Where one turn sends some rows of the set: a few examples, then the rows asked:
duler: [  1  -2  -4   6  -2   5   5  14   7  22   9  18   6 -11   2  12   5 -10
  -3  19  -2  -6   0  -3   0   0  12   5  -7   6  -9  -2   9  12]
navis: [  7  -8 -13  -1 -11   6  -2 -11   5 -13   9   7  -4  -6  -3  18  11  11
   0  -4  -4   2  13  -1   2   8 -10  34 -25  15   0 -14  -8   6]
dat: [  9  -5 -11  -4  -5   6   1 -12   4 -10   6   4  -4  -5  -5  18   9   9
   4  -6   0   0  16   3   2   5 -12  32 -28  14  -4 -11 -10   6]
denup: [  2  -1  -3   4   1   5   7  13   6  24   8  17   6 -10   1  12   5 -10
  -1  18   0  -7   2  -2   0  -1  11   5  -8   5 -11   0   8  12]
regil: [  9   1  -2  13  -4  11 -10  12   2  -6   1   3  10  -1   1  15  16  15
  -1  16   3 -14 -10   7   2  20  14  -4 -16  13  -5   3   4  -4]
ruv: [  3  -2  -3   3   1   5   2  11   7  24   8  15   7 -11   2  10   5 -10
  -5  16  -5  -3   4  -4   0  -3  12   3  -9   5 -10  -3  10   8]
vep: [ 10 -10  -1   4 -12  -3   2 -11  -4  10  18   6  16  -3   7   7  19   6
  -4  25   5  -8 -14  13  -2  -2   3   1  -9  13  -4 -20   0  13]
gitel: [ 10  -3 -11  -2  -7   5   1 -13   6 -12   4   3  -5  -6  -9  15   7  11
   4  -4   2  -3  15   3   3   2 -15  31 -28  14  -4 -13  -6   5]
zopam: [ 13   2   0   8   3  11 -11   7   0  -1  -2  -2  12  -1   0  12  14  13
  -1  12   2 -12  -3   8   3  16  12  -8 -20  12  -9   4   6  -8]
Zelib: [  9  -4 -12  -2  -9   5  -2 -13   7 -12   5   4  -4  -7  -7  15   9  11
   1  -3  -2  -1  14   0   3   3 -13  31 -28  14  -3 -15  -4   2]
fise: [ 14   7  -1  -6   2  11  21   7   3   5   6  -8  12 -19 -11  24  23  -2
  -9   6   8   0   4  14   8   3   6  12  -1  11  -5   6   3   5]
lamov: [  9   2  -5  -3  -9  10  12  10   6  -1  11  -2  12 -22  -7  25  27   0
 -18  12  -1   4  -3   7   8   8  12  16   3  12   3  -1   8   2]
tinaf: [  8  -5 -13   0 -13   5  -2 -11   8 -14   7   6  -5  -7  -7  16  10  12
  -1  -2  -2  -1  11   0   2   5 -13  33 -26  14  -1 -16  -5   4]
zusi: [  9   5  -3  -2  -5  10  20  12   5   0   9  -3  10 -20 -10  26  25  -1
 -12  10   7  -1  -3  12   8   8   8  16   2  13   0   3   3   8]
Vemo: [  4  -1  -2   3   3   5   5  11   6  24   8  15   7 -10   1  10   4 -11
  -3  16  -1  -5   4  -2   0  -3  11   3  -9   5 -12  -1   9   9]
Mibip: [ 16   6  -1  -9   4  10  13   3   3   5   6 -11  13 -20 -10  19  24  -3
 -14   4   1   5   8  11   9   1   9  10  -3  11  -5   3   8  -2]
teze: [  9   2  -1  12   0  12  -5  12   1  -4   0   2  10   0  -1  16  14  14
   2  15   8 -16  -9  10   1  20  11  -5 -18  13  -7   4   2  -1]
Sev: [  8  -3 -12   0  -9   6   4 -11   7 -13   6   5  -5  -6  -9  18   8  11
   5  -3   4  -5  12   4   2   4 -16  33 -26  14  -3 -12  -8   8]
gobus: [  2  -3  -4   5  -2   5   2  13   7  22  10  17   7 -11   2  11   6  -9
  -6  18  -4  -4   1  -5   0   0  13   4  -7   5  -9  -3  11   9]
nikuv: [  7  -5 -11  -2  -7   6   4 -10   4 -11   7   7  -5  -5  -5  20   9   9
   5  -5   3  -2  13   4   2   7 -13  33 -26  15  -3 -11 -12   9]
rili: [  6  -6 -12   0 -11   6   2  -9   5 -13   8   8  -5  -5  -4  21  11  11
   4  -3   0  -1  11   2   2   9 -12  35 -24  15  -1 -13 -10   9]
fuvos: [ 12   3   0   9   4  11  -6   9   0  -2  -2  -2  10   0  -1  13  12  13
   3  12   7 -15  -4  10   3  17  10  -6 -20  11 -10   6   3  -4]
fide: [ 14  -7   0   1  -4  -3   6 -14  -6  14  15   3  17  -2   5   7  16   4
   0  22   8  -9  -9  18  -2  -5   1  -1 -12  11  -9 -16  -1  13]
kudup: [ 14  -8   0   0  -5  -4   1 -15  -5  14  15   2  18  -3   6   4  17   5
  -3  21   3  -6  -7  15  -1  -6   2  -2 -13  12  -8 -18   1   9]
pige: [  6  -4 -13   2 -12   6   2  -9   8 -15   7   7  -6  -6  -8  19   9  12
   3  -1   2  -4   9   2   2   6 -14  34 -25  14  -1 -15  -7   8]
kelad: [ 10   1  -2  10  -1  11 -13   9   2  -5   0   0  11  -2   2  13  15  14
  -4  14   0 -12  -7   6   2  18  14  -6 -19  12  -6   1   7  -8]
dazas: [ 12  -9   0   2  -9  -4  -2 -14  -4  12  17   4  17  -4   7   5  19   6
  -6  23   1  -5 -10  12  -1  -4   4  -1 -11  12  -5 -20   3  10]
Doz: [  9  -7 -12  -3  -7   6  -2 -13   5 -11   7   5  -4  -6  -3  17  10  10
   1  -6  -3   2  16   0   3   5 -11  32 -27  15  -3 -14  -8   4]
sel: [ 11  -8   0   4  -8  -3   7 -11  -4  12  16   5  16  -2   6   9  17   6
   0  24   9 -10 -13  17  -2  -2   1   1 -10  12  -6 -17  -2  15]
kava: [ 13   3  -3  -7  -3   9   7   4   4   1   9  -7  13 -22  -7  20  27  -1
 -20   7  -4   7   3   6   9   3  12  13  -1  11   0  -2  11  -4]

Sev turns into gitel
ruv turns into gobus
fuvos turns into zopam
Now find these:
zusi turns into fise
fide turns into kudup
nikuv turns into dat

Where one turn sends some rows of the set: a few examples, then the rows asked:
menen: [ 10  -5   6   3   4   1  -7   5  11   5  14 -12   7  15  -6   1 -13   3
   7 -14   1]
Figu: [ -1  -7   3  -5  -3   2  -2  -8   2  16 -26  -3  -2   4  -4  -8  -6   1
   5   7  -5]
Loso: [ -1  -8  -7  -2   6   4   6  -3  -2   9  -6  -7 -10  11 -12 -11  11   1
  15  -7  17]
nasik: [  1 -10   1   2  20  11  -5   2   5  14   0  -9   2 -10   7   1  -6   1
  14  -6 -12]
nevop: [ -8  -4   4  -2  14   0  -5  -6  -1  19   8  -5   8   3  16   7   2  -2
   0 -12  -3]
mufo: [  0 -26   7   3  -6   9   2  -5  -3   4  13  -5  -7   6 -20 -10  -3  -6
   1   8  -6]
kug: [  7 -12   6  13   6   2   9 -13  -6   4   0  -7   1  -4   5  -4  -8  -3
   1  18  12]
dumum: [ -9  -6   4 -13  -3  18  -8   4   3  11  -6  -1   2   8  -2   2  -9  -4
  -3   6  11]
bip: [ 5 -3 -3 -2  8 10 11 -2  0  8  5 18  1 10 -7 -2 10 11 14  6 -2]
Rar: [  0 -11   6  -2  -6  -4   5  11  -1  13   6 -10   1   6 -13  -1 -20  -1
   6  12 -11]
pepad: [ -2 -17  15  -6  -8   3   8  -1  -1   4  -9  -4 -11   8  -4   5   1  -2
  23  -6  -4]
lonu: [ -4 -15   8  -7  -4  10  -4  -8   0   3  18   5   3  11 -12  13  -6   3
  -2  14  -4]
Rop: [ -1 -12  -2  -2  14   0   5  -9   0   2  15 -12   0   7  -3 -10  -2   7
 -18  -6  -1]
kabim: [ -1 -18  -7 -11   7 -11   5 -10   1   9 -12   5  -8  13  -2   3  -8   1
   3  13  -4]
Vud: [ -1 -20  -5   9   1  -4   6  -9 -17   6  -2  -5  -6  -6  -6   6  -1   4
  12 -11   5]
zupa: [-12  -7   5  -6  19   0  16  -9   0  10   1  -9   7   6  -1  -5  13   4
  17   4  -2]
godud: [  9  -9  -9  12  -1  13   5 -21   3   4  -1  -7 -12   5  -8  14  -6   7
   7  -4  -2]
fiba: [ 6 -5 11 10  3  3  0 -2  2 -4 14 -6  7 -4 11  5  5 15 10  0 -1]
Rep: [  9  -7   4   6 -16  10   4  -8   2  -5   6   1  -3  10 -12  12   3  -6
   0  -7   5]
Ved: [-1  0  9  0 13  5 16  4  5  4 10 -3  6  0  8 10 13 -1  0  8 -2]
Rezaz: [  1  -6 -14   6  17  -2  -4 -17  -8  10   2   4 -15   3   2   7   2   1
   6  -1   6]
Munud: [ -8 -14  -5  18   9  -1   5 -14   2   8  -6   6   3  -7   7  -2   3   1
   1   9  -4]
Kisov: [  4  -2   2   1  -1   0   8  -9   6  14  28 -20   0   6  -7   3  -1   1
  -3  -1  -4]
naz: [  2   2 -17  -4   4  -2  -3   2  11  11  16   2  12   8  -6  -6  -2   4
   6  -6   3]
sipa: [ -6   2   0  -8   5  13 -10   3  11  -3   4   4  -1  23  -2   8   3  -1
   4  -2   0]
Bapag: [  2 -13   1  -4   3 -11 -21   0   5   8   1 -12 -13  -3  -9   4  -4   2
  -1   8  -1]
natuk: [ -4  -9   9  -6   4  13   0   0  -3   0  15 -15   7   7  -3 -12 -12  -9
  11 -10  -4]
lenu: [  5  -9 -10   5  13   2  -8  -3   0  10  -5  -6   2   3   3  16  13  -5
   4  11  11]
rok: [ -7 -16  -2  10  11   1 -12  -8   0  11 -11 -10  -4   4 -20  -2 -12   1
   4  10   5]
gage: [  4 -12  -2 -11  -2   6   7 -12   5  11   1  -5  -3  -3 -27  -8  -7  -1
  -3  -3  -8]
Gug: [  7   0   4   1  11  -5  -2  -7   2  11   1 -12  11  13 -17  -3  10   1
  10 -10  11]
gel: [ -9 -16   2  -1   5  -3  13  10 -10  -2  -5  -5  -3   7   6   6   8  -3
   7  -3 -12]
noza: [  1 -12   1   0  -4  -1   1  -5  10   4  21  12  -5   3  -6 -10   1   3
  17  11  -6]
lor: [ 15  -8   3  -5   3  -1   5  -7   1  16   5  -4  11   9  -5   0  -8 -13
   2  10 -19]
Zifep: [ -5  -8  -1   2 -14   6  -3  -7  10   0 -13 -18   0   6  -3   9 -11  -7
   8   5  -2]

bip turns into Rep
lonu turns into Vud
Now find these:
kabim turns into fiba
Rezaz turns into menen
rok turns into nevop
kug turns into Rop
godud turns into Gug

